Here are some points:
(0.662 -0.043 0.771 0.238 0.081 -0.644 -0.588 -0.800)
(0.219 -0.742 0.391 -0.386 -1.424 -0.310 0.136 -0.170)
(1.917 -0.607 -1.654 -0.480 -1.567 -0.248 -0.314 -0.747)
(-0.275 -2.030 -0.053 1.047 -1.271 0.255 -0.911 0.612)
(0.572 -2.245 1.750 0.431 -0.185 -1.555 -1.654 -1.765)
(-1.946 2.018 -0.667 -1.604 0.111 -0.043 1.598 1.120)
(-0.977 1.529 -1.699 -1.709 0.446 0.646 1.078 0.735)
(0.940 -0.490 -0.109 1.037 -0.363 0.806 -0.369 0.279)
(0.163 0.466 -2.288 -2.225 -0.205 2.215 0.591 0.117)
(0.543 -2.411 0.972 0.169 -0.288 0.441 -0.647 -1.028)
(-0.696 1.496 -0.623 -0.612 -0.372 0.964 0.392 0.746)
(0.181 1.061 -0.898 -1.902 -1.290 1.348 1.661 -0.886)
(-0.004 0.714 -0.278 0.914 0.811 0.401 -0.221 -0.383)
(-0.124 2.181 1.505 2.373 1.098 -0.700 -1.831 0.692)
(-2.155 1.441 0.523 -0.992 0.451 0.653 1.156 0.226)
(1.610 -1.772 0.483 0.903 0.024 0.496 -0.225 -0.681)
(1.011 0.233 -1.779 -2.019 -0.502 0.557 -0.007 1.034)
Here are 16 more points, each followed by its number:
(1.310 0.938 1.423 1.091 1.320 0.317 -0.440 0.790) 0
(1.933 -0.926 -0.818 1.219 -0.796 0.240 0.752 -1.493) 1
(-0.358 -0.533 0.141 0.403 -1.757 -1.307 -0.885 -1.460) 2
(-0.655 -0.167 -1.054 -0.066 -0.003 0.652 0.546 -0.420) 3
(-0.771 1.825 1.391 0.451 0.124 1.349 -0.352 0.611) 4
(-0.505 -1.152 -0.641 -0.116 -0.336 -0.745 0.841 -1.501) 5
(0.565 -1.595 -0.215 0.414 -0.311 -1.189 -0.240 -1.589) 6
(0.028 1.545 -0.039 -0.715 0.698 1.261 0.599 1.270) 7
(0.861 -0.900 -0.689 0.875 0.063 -0.633 -0.510 0.414) 8
(-0.734 -0.830 -1.495 1.099 1.555 -1.309 -0.763 -1.471) 9
(1.726 -1.516 0.172 0.346 -0.238 0.165 0.542 0.115) 10
(0.499 0.273 -0.228 -0.426 -1.006 0.715 1.088 0.159) 11
(0.762 -0.829 1.967 -0.270 0.374 0.638 0.286 -0.192) 12
(-1.157 1.268 -0.717 -1.006 2.388 0.773 0.907 0.782) 13
(0.669 1.602 0.016 -0.524 -0.217 1.256 0.004 -0.204) 14
(1.655 -1.273 -0.790 -0.118 -1.740 -0.016 -0.567 -0.062) 15
Which of these numbered points is nearest to each point below, ignoring the 2 directions in which the first points spread most? Its number follows each.
(0.026 1.037 -0.643 0.347 -0.639 0.431 -0.778 0.215) > 15
(1.926 -1.378 1.138 1.106 0.882 -1.892 -1.293 -2.214) > 6
(0.251 -1.747 -1.450 0.221 -0.535 1.002 0.602 -1.003) > 3
(1.151 0.519 -0.787 -1.450 -0.383 1.795 -0.522 -0.483) > 14
(1.059 -1.064 0.634 -0.103 0.226 -1.095 -0.916 -2.455) > 6
(-0.386 1.918 -1.694 -0.957 0.065 1.708 0.405 1.076) > 7
(-0.033 -0.900 0.344 2.005 0.536 -0.349 -0.846 -0.473) > 3
(-3.000 1.229 -0.344 -0.763 0.877 1.059 1.166 0.971) > 3
(-0.896 0.177 1.106 0.899 0.622 0.790 -0.792 1.020) > 7
(-1.294 1.533 1.574 0.695 0.081 0.161 -0.315 -0.343) > 4
(0.376 0.493 -0.224 0.064 0.573 -1.988 0.007 -1.605) > 6
(-2.458 0.941 -0.646 -1.549 0.497 0.726 1.977 -0.668) > 5
(1.209 -2.157 -0.585 -0.236 -1.729 -0.268 -0.384 -0.218) > 15
(1.154 0.384 0.733 0.636 -1.189 -0.483 0.253 -0.767) > 11
(1.142 -1.735 0.307 0.915 0.079 0.207 0.081 0.679) > 10
(1.221 -1.914 0.246 -0.012 -0.235 -0.376 0.103 -0.253) > 10
